Each path below is one point turned by a fixed rotation once a step. After each direction that follows a path, write how fast that rotation turns it, in deg/step (0 if it stays still).
Each turn is a multiple of 5 degrees from 10 to 175, or 0.
Each row of a path follows its step; steps can be skipped.
path 1
step 0: [ 1.62 -1.30 -0.33  1.12 -0.02  0.62  0.26  0.05  1.41  1.01 -0.56  0.30
  0.56 -0.58  0.50  1.12 -0.26  0.58  1.03 -1.60 -0.07 -1.43  0.62  0.57
  0.48 -0.52  0.42  0.51  1.49  1.67  0.56  0.81 -0.71 -1.61 -0.06  0.75
  0.54  1.09  1.99  2.35 -1.25 -0.13 -1.48 -2.20  0.02 -1.38  0.66 -0.91
  0.81  1.22  0.01 -0.35 -0.31 -0.64 -1.07  0.58  0.53  1.21]
step 1: [ 0.75 -1.98  0.92 -1.11 -0.10  0.02  0.01 -0.99  0.96  1.27 -0.88 -0.67
 -0.85  0.08  0.30  0.17 -0.23 -0.97 -0.94  0.03 -0.77  0.02 -1.29 -1.75
  1.57 -1.68  0.19  0.07  0.65  0.05  1.15  0.48  1.00 -1.29 -0.59 -0.08
  0.86  1.20 -0.30  0.05  0.11  0.16 -0.44  0.22  1.09  0.52  1.03  1.08
  0.01  0.24 -0.26 -2.83 -3.03  0.02  1.88  1.13  0.41  0.30]
step 2: [ 0.55  0.47 -1.29 -1.02 -0.65 -0.02  1.71 -0.85 -0.23  1.12  1.04 -0.66
  0.23  0.71  0.77 -1.32 -0.50 -2.19  0.67  0.93  1.28  0.27  0.81  0.79
 -1.45 -2.21 -0.37  0.17 -0.99  0.79  1.25  0.78  0.57  0.87  1.02 -1.23
  0.73 -0.12 -0.25  1.20  1.19  0.03  1.29 -0.21  1.95 -0.23  1.43  0.21
  1.96 -0.45 -0.94 -0.95  0.12 -0.62  1.41 -1.05 -0.66  0.74]
step 3: [-1.30  0.91 -0.96  1.72  0.43  0.60  1.75  1.80  0.46  0.57  0.23 -0.55
  0.79 -1.15  0.99  1.92  0.52 -0.43  1.00 -0.58  0.26  0.07 -0.17 -0.04
  0.55 -1.52 -1.11 -0.40  0.15  0.67  0.51  0.06  0.44  0.00 -1.22  1.42
 -1.61 -0.99 -1.27  1.11 -1.06 -0.46  0.70 -2.21  1.34 -0.82  1.03  1.47
  0.47  1.10 -0.50 -1.02  1.36 -0.32  0.09 -0.68 -0.09 -1.60]
step 5: [-0.32 -0.46 -0.18 -0.91  0.13  0.06 -0.39 -0.18  0.72 -0.45  0.88 -0.89
  0.88  0.84 -0.07 -0.10  0.70 -0.81 -0.23 -2.06 -2.25  1.20 -0.84 -1.74
  0.10 -1.23  0.04  1.52 -0.62  1.34  0.72  0.09 -1.01 -0.18  1.34 -1.58
 -0.81 -0.42 -0.12 -0.33 -1.13 -0.69 -0.29  1.57  1.03  0.58  0.19 -0.73
  0.65 -0.81 -2.19 -0.22 -0.21 -0.49  0.71 -0.72 -3.22  0.85]
step 6: [-0.78 -0.62 -0.24 -0.78 -1.13 -0.57  0.77  1.51  0.90  0.52 -0.38  1.10
  2.29  0.35 -0.85  0.82 -0.44 -0.04  0.76  0.99 -0.61  0.74 -1.08  1.05
 -1.65  0.43 -0.72  1.01  1.14  0.05 -0.37 -1.02 -1.61  0.43 -0.39  0.04
 -0.62 -0.75 -0.98 -0.22  0.64 -2.94 -0.34 -0.43  0.94  1.01  1.12  0.33
  2.68  0.85  0.42  0.25  0.16 -1.68  1.52 -0.22 -0.63 -0.19]
step 7: [-0.03 -0.29 -0.37  1.09 -0.72  1.68 -0.95  1.70  0.56 -0.61 -1.48 -0.16
  1.93 -0.22  0.48  0.07  1.54 -0.94  0.91 -1.34 -1.52 -1.29  0.05  0.27
 -1.90  0.30 -1.70  0.45  0.50  1.05 -0.19 -0.63 -0.39  0.70 -0.61  0.16
  0.97  0.16  0.97 -0.52  1.76 -0.28  1.06 -0.28 -0.31 -0.05 -0.47  0.34
 -0.76 -0.89 -0.32 -1.46 -0.22  0.56  1.07  0.67  1.22 -2.96]
step 8: [ 0.67 -0.27 -0.46 -1.85  0.04  1.72 -0.69 -0.02  0.18 -1.57 -0.31  1.07
  1.31 -0.94 -0.12  0.25  1.11 -0.24  1.70 -0.16  0.59  0.61  1.58 -0.39
  1.26 -2.10 -0.83 -0.59  0.14  0.86  0.98  0.20 -2.55 -0.73 -0.06 -0.36
 -0.33  0.34  1.05 -1.33 -1.80 -0.26  1.51  0.02 -0.66  0.49 -0.42 -2.45
  0.13 -1.24  0.67 -0.60 -1.04  1.01  0.21  0.34 -0.23  0.24]
step 9: [-0.82 -1.66 -0.27 -2.48  0.75 -0.35  0.00  1.29 -0.62  0.07 -0.28  0.67
 -0.42  1.33 -0.31 -0.39 -0.40  1.07 -0.80 -2.04  0.74  1.48  0.68  1.93
  1.39 -0.11 -0.56  1.15 -0.57 -0.47  1.67 -1.60 -0.41 -0.80  0.40  1.73
  0.69 -0.65  0.45 -0.77  0.31 -2.20 -0.05 -0.77  0.20  1.11  1.77  0.30
 -0.57 -1.04 -0.45 -1.17 -0.23 -0.11  0.11 -0.42 -1.06  0.17]
Speeds:
[-0.28 -0.33 -0.05 -0.33 -0.24  0.06 -0.06  0.02  0.17  0.18  0.42 -0.30
 -0.23 -0.03 -0.40 -0.02 -0.40  0.32 -0.23 -0.20 -0.19  0.06  0.06 -0.32
  0.46  0.29 -0.05 -0.14  0.02  0.71  0.20 -0.45 -0.18 -0.49  0.09 -0.20
  0.52 -0.18  0.34 -0.28 -0.19  0.19 -0.77  0.07 -0.05  0.27  0.27  0.15
 -0.19  0.05 -0.04  0.07 -0.19 -0.17  0.06 -0.29 -0.05  0.65] | 85
[-0.31  0.13 -0.20 -0.04 -0.37 -0.37  0.05  0.00 -0.15  0.30  0.18 -0.41
 -0.27  0.07  0.28 -0.21 -0.20  0.00  0.08  0.27  0.23  0.04 -0.12  0.05
  0.14 -0.23 -0.05  0.47 -0.02  0.24  0.53 -0.20  0.29  0.15 -0.20  0.64
  0.37  0.42 -0.14  0.26 -0.51  0.15  0.31  0.09 -0.05 -0.79 -0.56  0.32
  0.24 -0.01  0.03 -0.13 -0.51 -0.12 -0.31  0.20  0.04  0.26] | 35
[ 0.25  0.27 -0.11 -0.09 -0.42  0.06  0.33  0.30 -0.47  0.07  0.20  0.06
  0.40 -0.11 -0.04  0.25 -0.23 -0.16 -0.15 -0.19  0.06  0.37 -0.33  0.01
 -0.36  0.21  0.09 -0.45  0.28 -0.08 -0.28 -0.42  0.44 -0.03  0.06 -0.08
  0.50 -0.18 -0.16  0.38  0.12  0.32  0.10 -0.25  0.33  0.32 -0.59  0.36
  0.27 -0.50  0.57 -0.07  0.15 -0.08  0.44 -0.20 -0.40 -0.01] | 90
[-0.17  0.04  0.01  0.24  0.05  0.44 -0.51  0.50  0.30  0.28  0.44 -0.33
  0.42  0.13  0.04  0.46 -0.16  0.31 -0.16  0.25 -0.05 -0.07  0.09 -0.33
 -0.61  0.16  0.33  0.08 -0.18 -0.25  0.45 -0.31 -0.12  0.58  0.37 -0.38
 -0.15  0.22 -0.12 -0.40 -0.37 -0.17  0.42  0.06 -0.01  0.36 -0.28  0.11
 -0.16  0.50 -0.01  0.03 -0.13 -0.18 -0.11 -0.14 -0.20 -0.06] | 35
[-0.10 -0.14 -0.17 -0.18  0.61  0.03  0.10 -0.11 -0.19  0.20  0.28  0.24
  0.06  0.50  0.34 -0.15 -0.24 -0.22  0.17 -0.03  0.16  0.11 -0.12  0.04
  0.16 -0.31 -0.42 -0.34 -0.28 -0.12 -0.09 -0.16 -0.13  0.43  0.22  0.39
  0.43 -0.04 -0.14 -0.23  0.01 -0.45 -0.17 -0.38 -0.22 -0.22  0.08 -0.14
  0.03  0.27 -0.02  0.51  0.67 -0.78  0.20  0.17 -0.54  0.22] | 110
[-0.36  0.06 -0.18  0.09 -0.01  0.00  0.42  0.20 -0.11  0.04  0.05 -0.12
 -0.56  0.44 -0.06 -0.26 -0.16  0.23  0.35  0.55  0.14  0.53  0.16  0.00
  0.00  0.57  0.23  0.21  0.27 -0.25 -0.19  0.08  0.02 -0.16  0.12 -0.33
 -0.08 -0.35  0.35 -0.38  0.27 -0.47  0.22 -0.10  0.48 -0.16 -0.14 -0.02
  0.35 -0.07 -0.52 -0.75  0.33 -0.07 -0.07  0.04 -0.23  0.14] | 100
[-0.07 -0.11 -0.01 -0.33  0.18 -0.13 -0.64  0.04  0.05 -0.33 -0.24 -0.19
 -0.01 -0.01  0.04  0.33  0.15  0.02  0.03 -0.06 -0.40  0.48 -0.02  0.38
 -0.44 -0.11  0.01  0.33  0.70  0.18 -0.13 -0.06  0.19 -0.14 -0.61 -0.42
  0.14  0.10 -0.04 -0.49 -0.05  0.45 -0.22  0.46 -0.02 -0.48 -0.09 -0.10
  0.42  0.21  0.07  0.31  0.51 -0.46 -0.09  0.00 -0.10 -0.21] | 45
path 2
step 0: [ 0.00  0.23  0.21  0.43 -0.18  1.01 -0.38  0.50 -2.74 -2.15  0.14  0.95
 -1.38 -1.68 -0.85 -0.07 -1.15 -1.73  0.68  0.71 -1.82  0.36  0.95 -1.44
  0.82 -0.59 -1.70 -1.67  0.32  0.86 -0.30 -1.30 -1.47  0.61 -0.18  0.39
  0.43  1.42  1.13  0.52  1.66 -2.17 -0.22  1.41 -1.91 -1.05  1.13  0.85
 -0.40  0.50 -0.62 -1.58  0.95 -0.21 -0.06  0.05 -0.04 -0.27]
step 1: [ 0.05  0.69  0.10 -1.05  2.28  0.83  0.44 -1.46 -0.68  0.20  0.76 -1.72
  0.44 -1.38  0.28 -0.24 -0.18 -0.27 -0.30 -1.76 -0.12  1.01  0.94 -0.04
  1.00 -0.20 -1.45 -0.59  1.20 -0.08  2.88  1.26 -1.21 -0.10  0.72  0.30
  2.16 -0.84  1.22 -0.55  2.05 -0.96  0.22  0.15  1.83  1.19 -1.17  1.60
 -0.86 -0.16 -0.34 -1.08  0.15  1.05  1.10 -0.82  0.27  1.84]
step 2: [-0.62 -1.71  1.36  0.72  1.00 -0.27 -0.40  0.20  0.77  0.89  0.13  1.35
  0.16 -1.46  0.76  0.05  0.91  1.41 -0.96 -0.37 -2.64  1.19  0.33 -0.89
  0.13 -1.60  1.50 -0.18  0.75  0.08 -0.50 -0.71  0.29  0.87 -1.42  0.31
  0.28 -0.91 -1.51 -0.33  1.77  0.49 -1.40  0.33  2.55 -1.23  1.91  0.49
 -1.17  0.95 -0.93  0.03 -0.08  0.95 -0.52 -0.67 -0.52  2.55]
step 3: [ 0.01  0.67  0.95 -0.32 -1.91  0.09 -0.63  2.56 -0.70  0.54  0.87  1.37
 -0.70 -0.46 -1.00  0.35  0.26 -0.23  0.16 -0.13  0.84 -0.59 -1.85 -0.48
 -0.43 -1.34 -0.45 -2.56 -1.46  0.13  1.11 -0.85 -1.88  1.08 -1.53 -0.18
 -0.42 -2.32 -0.30 -0.55 -0.08 -0.10  1.50 -0.61  0.33 -0.51  0.06  2.55
  1.30  1.77 -0.30 -0.15  0.40  1.34  0.07  0.75 -0.03  1.53]
step 5: [ 0.88  1.38 -0.89  0.16  1.14  2.31 -0.70 -0.97 -1.95  1.06 -0.54  0.36
 -1.68  1.52  1.17  0.19 -1.12  1.62 -0.80 -0.88  0.00  2.23  0.62 -0.73
 -0.26 -1.45 -0.10  0.12  0.02 -1.04  1.02 -1.05  2.09  0.36 -0.62  0.44
  1.35  1.24 -0.28  0.88  1.17 -0.38  0.97  1.14 -0.56 -0.54  0.15  1.14
 -0.83  1.86 -1.37 -0.35  0.90  2.25 -0.61 -0.43 -0.44 -0.49]
step 6: [-0.98 -0.84 -0.01 -0.57 -0.69  2.54  1.45  0.70 -0.85 -1.62  0.33  1.34
 -2.37 -1.43 -0.03 -0.97 -1.29  1.19 -0.14 -0.04 -1.81  1.38  0.01  0.05
  0.95 -0.94 -0.02 -0.79 -0.26 -0.32 -0.33 -1.63 -2.42 -1.49  0.82 -0.62
  0.42  0.27 -0.45  0.60  1.40 -1.42 -0.50 -0.91  0.57 -0.76 -1.49  0.31
 -0.98  1.19 -0.30 -1.51  0.49 -1.24  1.14  0.15  0.29  1.66]
step 7: [ 1.92  0.49  1.55  0.48  0.62  0.91  1.47 -1.53  1.80  0.17 -0.87 -1.60
  0.72 -1.15  0.39  0.73  0.85 -0.23  0.67  0.13  0.52  1.29 -1.26 -1.54
  0.57 -2.11  0.22 -1.47  0.79 -1.35  1.16  0.91 -0.74 -0.74  0.18 -2.22
 -0.28 -2.55  0.52 -0.13  1.12 -0.79  0.38  0.14  1.93  0.03 -0.55  0.86
 -0.53  0.17 -0.01 -1.03 -0.22  1.01  0.12  1.06  1.34  1.58]
step 8: [ 0.48  1.19  1.88  0.81  0.63 -1.71 -2.32  0.62 -0.05  0.46 -1.52  1.29
  0.76 -1.04 -0.26 -0.43 -0.02  0.70  0.92  1.19 -0.15 -0.32 -0.59 -1.44
 -0.49 -0.80  1.12 -1.02  1.32  0.70 -0.27 -1.03  1.22  0.73 -2.15 -0.31
 -0.95  0.89 -0.04  0.78  0.77 -0.81  0.20 -0.52  0.70 -0.92  1.53 -0.11
 -2.16  1.81 -1.67 -0.97  1.46  0.17  1.27  0.59 -0.99  1.88]
step 9: [-0.09  2.37  0.08 -1.59 -0.69 -0.80 -1.27  0.77 -0.62  0.49 -0.03  1.91
 -1.50  0.79 -0.44 -0.08 -0.30  2.29  1.21 -1.20  0.58  0.27 -0.04  0.71
 -0.85 -0.19 -1.32 -0.76  0.15  0.39  2.35 -0.31 -1.66 -0.73 -0.49 -0.79
  1.63 -2.35  0.04 -0.40  0.48  0.24  1.70 -0.80 -1.62  1.11 -0.24 -0.21
 -0.22  2.04 -0.65  0.99  0.32  0.64  1.79 -0.54  0.29  0.99]
Speeds:
[-0.27  0.15 -0.24  0.64 -0.12  0.44  0.35  0.18 -0.26 -0.21 -0.17 -0.34
 -0.07 -0.03 -0.15 -0.05  0.32  0.23 -0.12  0.40 -0.02  0.51 -0.27  0.29
  0.15  0.12  0.30  0.22  0.41  0.31  0.12  0.11 -0.61 -0.25 -0.60  0.14
 -0.19 -0.37 -0.13  0.07 -0.39  0.12  0.07 -0.24 -0.26 -0.58  0.16  0.02
  0.05 -0.48  0.32  0.12 -0.15  0.45 -0.07  0.10 -0.08  0.24] | 95
[ 0.46 -0.26 -0.11  0.17  0.03 -0.17  0.10 -0.01 -0.18 -0.69 -0.28 -0.08
  0.46 -0.31  0.11  0.07  0.07 -0.27 -0.01  0.00  0.05  0.43  0.14 -0.56
  0.14 -0.20  0.30  0.21 -0.34 -0.12  0.20  0.00 -0.48 -0.23  0.34  0.39
  0.09  0.35  0.01  0.17  0.30 -0.06  0.49  0.16  0.15 -0.28 -0.52 -0.26
 -0.68 -0.22 -0.11 -0.43 -0.28 -0.06  0.02 -0.35  0.32 -0.09] | 60
[-0.25 -0.44 -0.53 -0.31  0.29 -0.13  0.29  0.71  0.01 -0.54  0.03 -0.57
 -0.18 -0.26 -0.44  0.11 -0.12  0.26 -0.12 -0.03 -0.01 -0.36 -0.02 -0.29
 -0.38 -0.21 -0.08 -0.11  0.08  0.08  0.25  0.35  0.01 -0.32  0.36 -0.45
  0.07 -0.29  0.00  0.00 -0.23  0.19 -0.03 -0.04 -0.44  0.17  0.06  0.46
  0.05 -0.14 -0.34  0.01  0.34 -0.14  0.55 -0.13  0.41  0.00] | 125
[-0.04 -0.32 -0.12  0.30 -0.32  0.18  0.13  0.07 -0.33  0.02  0.70 -0.40
 -0.15 -0.29 -0.34  0.21 -0.30 -0.25 -0.30 -0.34 -0.28 -0.15  0.14 -0.05
 -0.20  0.04  0.18 -0.03 -0.30 -0.34  0.33 -0.14  0.04  0.85 -0.47  0.21
  0.42  0.34 -0.09  0.03  0.26  0.14  0.04  0.23  0.60 -0.21  0.08  0.44
  0.33 -0.27  0.03  0.32 -0.33  0.08  0.10 -0.04  0.08  0.17] | 25
[-0.34  0.02 -0.18  0.47 -0.51  0.00 -0.28 -0.19  0.26  0.02  0.38 -0.33
 -0.34  0.59  0.14 -0.23 -0.30  0.37  0.30  0.21  0.15  0.18 -0.03 -0.38
 -0.17 -0.07  0.47 -0.14 -0.04 -0.20  0.27 -0.20  0.04 -0.22 -0.27 -0.43
 -0.19 -0.17  0.45  0.69 -0.02 -0.12  0.00 -0.04  0.42  0.17 -0.29 -0.46
 -0.28  0.30 -0.28  0.11  0.04 -0.15  0.33  0.29  0.33 -0.05] | 20
[-0.19 -0.30  0.69 -0.12  0.34 -0.04  0.05  0.23 -0.03  0.36  0.20  0.20
 -0.32  0.17  0.24 -0.37 -0.09  0.79  0.24  0.01  0.13  0.21  0.00  0.28
 -0.35  0.14  0.11  0.50  0.28 -0.02  0.29  0.10 -0.12 -0.12  0.28  0.42
  0.85  0.41  0.15  0.17  0.02 -0.01  0.17 -0.27  0.03  0.07  0.13 -0.01
 -0.07 -0.45 -0.49  0.11  0.00  0.21 -0.03 -0.44 -0.07 -0.08] | 95
[ 0.01 -0.13  0.26  0.23  0.03 -0.09  0.51 -0.63  0.09  0.00 -0.27 -0.03
  0.01 -0.12 -0.51 -0.10  0.06 -0.03 -0.63 -0.17  0.32  0.02 -0.08  0.49
 -0.43 -0.01 -0.06 -0.03 -0.46  0.43  0.24 -0.07  0.19 -0.05 -0.06 -0.20
 -0.07  0.08  0.10  0.50  0.08  0.35 -0.20 -0.02  0.25  0.33  0.59 -0.16
 -0.45  0.11  0.29 -0.32  0.46  0.33 -0.29 -0.31  0.44 -0.10] | 125
[ 0.49 -0.30  0.25  0.16  0.08  0.38 -0.05 -0.13 -0.58 -0.14  0.04  0.29
  0.43  0.15 -0.03 -0.67 -0.01 -0.11  0.16 -0.12 -0.30 -0.36 -0.28 -0.05
  0.05  0.26 -0.18  0.01  0.44  0.23 -0.08 -0.20  0.04 -0.34  0.04 -0.70
  0.14 -0.11  0.27 -0.10  0.11  0.48 -0.10  0.43  0.38 -0.05 -0.31  0.36
 -0.47 -0.41  0.03  0.50  0.24 -0.07  0.00  0.25 -0.04  0.12] | 60
